[[156 134 109]
 [155 132 105]
 [157 132 103]
 [137 147 148]
 [144 143 150]]
->
[[132 105]
 [132 103]]

[[123 130 131 101 131]
 [145 116 115 127 131]
 [120 133 134 109 129]]
->
[[116 115]
 [133 134]]

[[109 139 141 114]
 [109 148 141 153]
 [129 124 115 112]
 [143 118 125 127]
 [143 110 102 133]]
->
[[148 141]
 [124 115]]

[[124 154 140 125]
 [130 140 110 129]
 [128 145 113 128]
 [129 144 111 127]]
->
[[140 110]
 [145 113]]

[[133 138 132 139]
 [132 121 132 121]
 [140 104 141 104]
 [107 150 106 150]
 [101 115 102 113]]
->
[[121 132]
 [104 141]]

[[136 139 137 134]
 [146 133 148 127]
 [115 137 115 138]
 [101 114  99 127]]
->
[[133 148]
 [137 115]]

[[146 114 114 104 135]
 [134 124 126 151 125]
 [138 121 121 140 127]
 [139 121 118 143 130]]
->
[[124 126]
 [121 121]]
---
[[108 137 137]
 [143 158 158]
 [133 115 115]]
->
[[137 137]
 [158 158]]

[[115 150 116 148 115]
 [114 149 115 147 115]
 [121 127 120 130 121]
 [124 128 124 130 125]]
->
[[150 116]
 [149 115]]

[[138 141 155]
 [130 114 141]]
->
[[141 155]
 [114 141]]

[[100 132 105 134]
 [114 145 113 144]]
->
[[132 105]
 [145 113]]

[[123 112 139 120 125]
 [143 123 115 133 138]
 [155 149 125 113 142]]
->
[[112 139]
 [123 115]]

[[128 156 118 111 116]
 [126 118 129 133 128]
 [128 142 123 121 121]]
->
[[156 118]
 [118 129]]

[[128 132 128 131 128]
 [136 125 129 122 127]
 [136 126 126 150 128]]
->
[[132 128]
 [125 129]]

[[130 121 128 105 114]
 [123 128 123 113 151]
 [126 111 132 106 125]]
->
[[121 128]
 [128 123]]
---
[[127 133 123]
 [125 136 134]
 [128 112 106]]
->
[[133 123]
 [136 134]]

[[108 104 127 113 143]
 [128 128 128 128 128]
 [122 117 129 130 131]
 [128  99 139 131 130]]
->
[[104 127]
 [128 128]]

[[127 114 123 109]
 [121 116 124 142]
 [126 110 122 107]]
->
[[114 123]
 [116 124]]

[[140 119 129 115]
 [107 133 129 149]
 [135 150 121 125]]
->
[[119 129]
 [133 129]]

[[126 130 130]
 [119 121 127]
 [139 140 151]]
->
[[130 130]
 [121 127]]

[[125 121 133 128 122]
 [136 117 133 127 103]]
->
[[121 133]
 [117 133]]

[[137 153 113 111]
 [128 132 139 102]]
->
[[153 113]
 [132 139]]

[[134 125 118 142]
 [117 100 139 140]]
->
[[125 118]
 [100 139]]

[[145 132 140 122]
 [111 121 117 119]
 [144 135 153 125]
 [147 135 150 121]
 [134 133 148 135]]
->
[[132 140]
 [121 117]]
---
[[109 112 110 133 138]
 [124 124 125 136 142]
 [125 126 124 117 112]
 [154 151 154 136 141]
 [125 125 127 138 141]
 [119 120 120 137 138]]
->
[[109 112 110 133 138]
 [119 120 120 137 138]
 [124 124 125 136 142]
 [125 125 127 138 141]
 [125 126 124 117 112]
 [154 151 154 136 141]]

[[127 132 127 126 128 128 133 132 105 128 129 128 133 131 137]
 [128 121 128 128 129 128 135 123 135 128 127 126 120 132 113]
 [130 126 128 127 129 128 122 132 121 128 130 156 126 125 121]
 [128 130 128 127 128 128 130 131 114 128 129 131 131 129 132]
 [126 127 128 127 128 128 145 124 112 128 127 108 126 138 126]]
->
[[128 121 128 128 129 128 135 123 135 128 127 126 120 132 113]
 [130 126 128 127 129 128 122 132 121 128 130 156 126 125 121]
 [126 127 128 127 128 128 145 124 112 128 127 108 126 138 126]
 [128 130 128 127 128 128 130 131 114 128 129 131 131 129 132]
 [127 132 127 126 128 128 133 132 105 128 129 128 133 131 137]]

[[122 124 127 103 120 139 144 128 128 124 137 123 103 137]
 [131 113 128 128 134 125 127 128 138 117 144 130 116 137]
 [117 130 116 139 114 127 123 128 132 135 122 134 126 127]
 [138 122 136 128 128 139 121 151 131 123 117 130 128 128]]
->
[[131 113 128 128 134 125 127 128 138 117 144 130 116 137]
 [138 122 136 128 128 139 121 151 131 123 117 130 128 128]
 [122 124 127 103 120 139 144 128 128 124 137 123 103 137]
 [117 130 116 139 114 127 123 128 132 135 122 134 126 127]]

[[135 124 135 131 138 133 144 114]
 [134 111 137 124 138 131 132 115]
 [135 136 141 134 135 138 115 142]
 [132 125 136 131 125 131 105 136]]
->
[[134 111 137 124 138 131 132 115]
 [135 124 135 131 138 133 144 114]
 [132 125 136 131 125 131 105 136]
 [135 136 141 134 135 138 115 142]]

[[109 119 122 120 130 138 138 122]
 [123  99 122 130 137 142 117 136]
 [119 116 114 134 134 138 115 131]
 [121 141 118 123 140 135 119 116]
 [138 139 135 134 116 113 135 130]
 [145 156 133 136 119 108 127 127]
 [130 122 125 131 133 132 118 131]
 [119 136 129 117 131 131 137 116]
 [146 140 133 136 124 113 122 131]
 [122 158 113 129 135 128 117 116]
 [129 118 129 129 128 133 125 131]
 [128 147 134 122 121 119 142 117]]
->
[[123  99 122 130 137 142 117 136]
 [119 116 114 134 134 138 115 131]
 [129 118 129 129 128 133 125 131]
 [109 119 122 120 130 138 138 122]
 [130 122 125 131 133 132 118 131]
 [119 136 129 117 131 131 137 116]
 [138 139 135 134 116 113 135 130]
 [146 140 133 136 124 113 122 131]
 [121 141 118 123 140 135 119 116]
 [128 147 134 122 121 119 142 117]
 [145 156 133 136 119 108 127 127]
 [122 158 113 129 135 128 117 116]]

[[136 126 136 125 124 129 129 119]
 [133 132 126 121 124 133 128 129]
 [129 114 128 125 151 104 148 140]
 [135 121 130 126 103 145 100 112]
 [132 128 125 123 134 129 136 122]
 [125 138 128 135 128 131 130 130]
 [125 118 129 139 146 130 130 142]
 [129 142 135 125 124 132 106 115]]
->
[[129 114 128 125 151 104 148 140]
 [125 118 129 139 146 130 130 142]
 [135 121 130 126 103 145 100 112]
 [136 126 136 125 124 129 129 119]
 [132 128 125 123 134 129 136 122]
 [133 132 126 121 124 133 128 129]
 [125 138 128 135 128 131 130 130]
 [129 142 135 125 124 132 106 115]]
---
[[133 137 133 150]
 [142 144 130 128]
 [109 117 121 128]
 [138 154 127 143]
 [145 142 134 135]]
->
[[144 130]
 [117 121]]

[[130 133 121]
 [126 116 126]
 [123 130 150]
 [114 137 140]
 [129 146 123]]
->
[[116 126]
 [130 150]]

[[148 110 137 113 123]
 [134 114 137 124 137]
 [128 151 115 146 106]]
->
[[114 137]
 [151 115]]

[[104 126 107]
 [129 107 146]
 [154 149 132]
 [108 129 115]
 [126 101 137]]
->
[[107 146]
 [149 132]]

[[124 117 150 148]
 [113 110 107 151]
 [113 129 128 140]]
->
[[110 107]
 [129 128]]

[[149 147 109 145 116]
 [114 115 142 114 140]
 [143 142 113 141 115]
 [142 144 114 143 115]]
->
[[115 142]
 [142 113]]

[[151 109 148 149]
 [122 134 122 122]
 [120 136 120 120]]
->
[[134 122]
 [136 120]]
